R: [-28   4   1  -9 -29  -2 -11  42  61 -26   3  -1  -7  26  14  23  43  75
  43  26  50 -36 -60 -28 -17 -19 -16 -43  -7 -28  19   4  -8 -25 -21  92]
M: [-28   4   1  -9 -29  -2 -11  42 -10 -26  76  -5  46  38  31  86  -5 -56
  16  46  31 -36 -60 -28 -17 -19 -16 -43  -7 -28  19   4  -8 -25 -21  92]
Z: [-34   8  -7  -8 -25 -14  -4  58  27 -43  38  -5  -5  16  31  46  46  86
 -56  31  76 -44 -78 -29   2 -19 -29 -49   0 -24  22 -34  -3 -17 -14 110]
back: [-17 -28 -60 -36  31  46  16 -56  -5]
M
asked: [-28   4   1  -9 -29  -2 -11  42  61 -26   3  -1  -7  26  14  23  43  75
  43  26  50 -36 -60 -28 -17 -19 -16 -43  -7 -28  19   4  -8 -25 -21  92]
R
back: [38 46 -5 76]
M
back: [ 76  31 -56  86  46  46  31  16  -5  -5  38]
Z
back: [ 31  46  16 -56  -5  86]
M

meno: [ -24  -51  -18    1   18   15  -77   24   49   11   43   48  -39   35
  -17   26   27   60  -44   19   28   18  -28   -5   37   87  -48  -40
   52  -13  -17   47   24   31  -24   -7  -10   13   -1  -13   26  -59
 -106   14   -2  -23   -1  -30]
logeg: [ -30  -44  -31   57  -16  -79 -106    2  -27  -85  -34  -26  -30  -43
  -14  -10   27   33   36   26   21   -4    1   34   61  -12  -18   45
   38   -3   16   33  -10  -26   -4   45  -12    2  -15   33  -27   72
   41  -43  -41   19    0  -31]
Suros: [ 48 -25   6  15  24  -3  11  -3 -36  47  26  29 -45   6  39 -97   2  71
 -19 -15  31 -13 -22 -21 -69  36 -47 -42 -15 -66  47 -22  30 -12  72 -16
  24 -12  -4 -26  37 -33 -57 -27 -13 -63 -37  18]
Gam: [   9    6  -22   59   -3  -44 -119   31   -8  -90   -5   -9  -36  -21
  -27  -67   48   44   -5   22   31   18  -50   47   67   16    7   13
   -2  -42  -29   17    3   27    9   55    7  -12  -11  -11  -24   46
  -10  -29  -65    6  -24  -56]
pape: [ -5  76  -4 -15 -14  34 -31  28  63 -52  -5 -13  43   9 -51  48  24 -60
 -19  17 -23  35 -23  32  82  -4  67  18 -25  28 -93   7  -8  60 -54  28
  -6   4   2 -26 -29   3  12  47  11  47  13 -34]
voru: [-35  52  25 -51  75  39  -6 -45 -61 -35   6   9  48 -51  43   9  71  23
 -21  45  34  15 -48  73   3  53  15 -30   6 -37  41 -83  81  66  16  21
   6 -22   8 -27   0  27  28 -30   2 -24 -15  49]
dom: [-19  13  60 -14  25  76   9 -30  47  36   5  20 -33  -7 -18  30 -54  41
  24 -28  -7 -69  19 -63   7  -6  34 -10  22 106  -3 -11  31 -56  -3  19
 -18  37 -27  15   9  28  42  44   1  35 -12  22]
kadi: [ 41 -50 -35  77 -53 -76  48  54  20  13   8 -15 -28 -69  41 -18 -63  19
  30 -33  -7  -7  24 -54 -25 -62 -13  48  13   2 -26  41 -48 -82  20  21
   6  33  -4  11 -30  12  15  17   0  47 -25 -39]
feka: [ 21  51  24  -3 -20 -15  76 -23 -46 -19 -44 -55  39 -35  17 -28 -29 -59
  41 -20 -29 -16  26   5 -32 -87  50  40 -50   8  14 -43 -15 -36  25   3
   8 -13   4  12 -29  63 105 -17  29  21  -2  32]
Sesa: [-30 -54 -21  -2  23   7  60 -25 -11  31  24  42 -38 -10  11 -17  -9   0
  31  16   6  -7 -11 -29 -49  -1 -42 -42  90  33  32 -29  28 -46 104  71
 -32  95   1  40   2   3  37  11  19 -11  -6   8]
mekil: [-20  20  55 -33  95  60  13 -31 -28  28  57  40 -55 -14 -10 -35  40  39
 -25   4  52   7 -45  21 -22  82   5 -42  44 -19  33 -72 101  15   9  14
  15  -3  -9 -48  16  12  -6   9  24 -16 -54  57]
Por: [ 21  51  24  -3 -20   4  76 -23 -46 -19 -44 -55  39 -35  17 -28 -29 -59
 -27 -20 -29 -16  26   5 -32 -87  50  40 -50   8  14 -43 -15 -36  25   3
   8 -13   4  12 -29  63 105  29  29  21  -2  32]
back: [ 48 -51   9  43]
pape
back: [-54  24  -7  -7 -33  30  19 -63 -18  41 -69 -28]
kadi

D: [  4   2   0   0  -1  -6   3  -1  -7   0 -14   1]
N: [  4   2  -1   0  -4   3   4  -1  -2   0   1 -14]
V: [  5   5  21   1 -18  -4   7  -8 -90   3   3  26]
B: [  4   1  -3   0   0  -4   2   0   4  -1 -15  -3]
Y: [-20  -8   6  -1   3  19 -14   3  11   2  75   6]
T: [-33  -9  -4  -3  -8  81 -14   5  61   0  90 -25]
G: [  8   2  -6   0   0  -9   4   1   2  -1 -25  -8]
S: [  4  -5  -4  -1  15 -45  -7   6  -6  -1  22   5]
back: [ 0 -3]
B
back: [-15  -1]
B
back: [-14  19   3  -1   6  -8]
Y
asked: [  4   2   0   0  -1  -6   3  -1  -7   0 -14   1]
D

Kol: [ -9  22  -9   0 -28 -95]
tika: [68  8 -2  3 -2 -1]
soko: [  68   -2    8  -28    0 -106]
buza: [58  8 -2  3 -2 -1]
asked: [58  8 -2  3 -2 -1]
buza
back: [ 0 -9]
Kol
asked: [  68   -2    8  -28    0 -106]
soko
back: [-2  8 68]
tika

vis: [ -8   7 -33  -6  29  63  30 -49 -77  47  63 -22  36  84 -16  15  -6 -11
 -15  -8  34   5  28  14 -32   2   4  -7 -63   5 -42 -61 -99]
tiri: [-15  40 -29  13 -16   4   8 -40  14  -9  11 -20  25   5  -8  21   0 -26
   8  -4 -47   1   3  44  12  13   3 -28  -6   4  12 -28 -12]
fogu: [ -2  17  -4 -13   6   4  -5  22 -37 -21  23  18  18 -16  10  53   5   9
  15 -25  -8   2  25  45  20 -15 -27  -3  30  16   9  -1  -5]
Mag: [-10   2  -1  -6   0  -8   9  -1  -1   7   3  -5  11  -3  -3  -2   9  -7
  -2  -1  -4   2 -10  -1   1   4  -2  -4   4   0   0   3   0]
vipe: [  2  -4   1   0   3   4   1   5   0   6   0   6  -1   3  -5  -1   8  -2
   0   4  14  -8 -11   4   9   0   3  -5  10   0   1  -1  -5]
mes: [ 18   9  -9 -31  -4  40  11   6  -7 -22 -24 -12   5  -5 -15   5 -16  28
  15 -32  14 -11  -8   2  -6  34  58   2  -7   8 -31 -16 -36]
bek: [-2 -3 10  1  2  2  7 10 -4  0 -6 11  5 -7  1 17 -2  2 -3 -3 -4  5  1  7
  6 -4  2  6 11 -1  4  1 -9]
back: [ 34  -6   2  -8 -11  14 -32  15  28 -16   5 -15]
mes
back: [ -8 -11  14]
mes
back: [  0  10  -5   3   0   9   4 -11  -8  14   4]
vipe
back: [ 36 -22  63]
vis
back: [-3 -3  2 -2 17]
bek
back: [  2  -8 -11  14 -32  15  28 -16   5 -15]
mes

Puno: [-24  12  15  -6 -10  -7  55  -4 -41 -17]
mup: [-101   43   74  -23  -37  -43 -108    9   80   34]
zed: [-63  27  46 -15 -24 -26 -66   6  49  22]
fuv: [  7   1 -11   1   0  10  18   2 -11   0]
Muba: [-62  31  40 -15 -26 -19 -56   8  44  24]
sol: [-54  18  46 -12 -16 -31 -70   2  49  16]
mogas: [-24  12  15  -6 -10  -7 -21   3  16   9]
back: [ -4  55  -7 -10  -6  15  12]
Puno
back: [ 24  44   8 -56 -19 -26 -15  40  31]
Muba
back: [ 16  49   2 -70 -31]
sol

fila: [ 26 -27  25 -31  14  27 -28  18  45  15  30 -30 -22  16   8  18   2   3
   4  25  35  24 -19  25  25]
sidib: [13 16  1 20  4 10 21  2 33  0 17 18 18  8  4 18  2  3  8  3 26  1 13  5
  1]
Viri: [  29   12  -86    3  -33    0    9  -98   49 -105   34    3  -13  -73
  -69    6  -97  -52  -77  -40   41  -66    1  -31  -74]
back: [ 8  3  2 18  4]
sidib
back: [   3   34 -105   49  -98    9]
Viri

zadi: [-11  -5   6 -19  51  23 -42 -22 -29 -19   1   0  54  36 -28  39  -3   5
   6  32 -88 -21  68   4   1  51   4  -5  -9  50 -21  -3 -12 -35 -13 -29
 -61   7  -9  60  13  43  31  26  -6]
bosa: [  5   7   8  -4   4  -3   8  -8   0  15 -21  -3 -21  30 -12   0  15   2
  11 -21  40 -31   2 -11  13  14 -11  26  -8  22   0  -9   4  -1  10  -2
  -7   4  -8 -20  29   8  -5 -18  15]
dezuv: [ 26   7   9  -2   3  28   6 -31  -6   8  22 -22 -51 -30  -4  10   2   0
  27   9  27  -3 -22 -28 -17  18  -5  -2  -3 -10  -2   3   0 -24 -21  12
  25 -10 -12  28 -29  10 -10  -1   3]
gote: [ -9  11  -2  -3 -31   6  21  33  22  10  -6  22 -10  -2  12 -12 -25  -1
   8 -23  43  -3 -23 -18   7 -24   8  11   2 -16   0   1   7  23  11  11
  12   9  -2 -49  14 -34   9 -25   2]
back: [-49  -2]
gote
back: [25 12]
dezuv
back: [14 13]
bosa
back: [-28 -22  -3  27]
dezuv
back: [ 15   0 -12  30 -21  -3 -21  15   0  -8   8]
bosa

gik: [ 54 113 -22  19  43   9  67]
zume: [-74 114  93 101 102 107 -74]
gul: [-96  77 -92 -54 104 -17 -11]
dopad: [ 110    8  117   30    0 -107 -106]
buzez: [117 110   8 -82  41 -73  30]
fana: [ 75  54 113 -21  19  58  48]
back: [ 19 -21 113  54]
fana
back: [117   8 110]
dopad
back: [101  93 114 -74]
zume
back: [ 48  58  19 -21 113]
fana
back: [-54 -92]
gul
back: [ 77 -96]
gul
back: [-106 -107    0   30  117]
dopad

gem: [-18   3 -12  62 -18]
sez: [-24   5 -35  31 -28]
bonu: [ -27   -7    9 -102   15]
rinid: [-16  -3  24  28  28]
Buda: [ 15  -9 -26 -15 -16]
back: [ 9 -7]
bonu
back: [-15 -26  -9]
Buda
back: [ 28  24  -3 -16]
rinid
back: [-16 -15]
Buda
back: [-102    9   -7]
bonu

Zukeg: [ 47  66  70 115  66  65  66  73]
fof: [102  68  56  50  62  63  71  55]
fufam: [ 44  75  78  70  60  66  61 110]
Piz: [70 78 66 60 75 44 66 69]
back: [115  70  66  47]
Zukeg
back: [110  61  66]
fufam
back: [75 60 66]
Piz
back: [66 60 70 78 75 44]
fufam
back: [78 75 44]
fufam
back: [110  61  66  60  70]
fufam
back: [63 62 50 56]
fof

Rin: [ 56  -1 -84 -18 -39  86   1]
zotek: [ -1 -84 -18  56  93  86   1]
tizi: [ 84  32 -20 -71 -61  -9 -19]
back: [ -9 -61 -71 -20  32]
tizi
back: [ 56 -18 -84  -1]
zotek
back: [-20  32]
tizi

Bip: [ 4 -6 -2 -6 40]
Sifi: [27 -7  1 -9 -6]
nefo: [-8  1 -9 -6 -7]
Taka: [ 50  66 -86  22  -5]
back: [ -5  22 -86  66]
Taka
back: [-6 -9  1 -7]
Sifi
asked: [27 -7  1 -9 -6]
Sifi
back: [-6  4]
Bip
asked: [ 4 -6 -2 -6 40]
Bip
back: [-9  1 -7]
Sifi

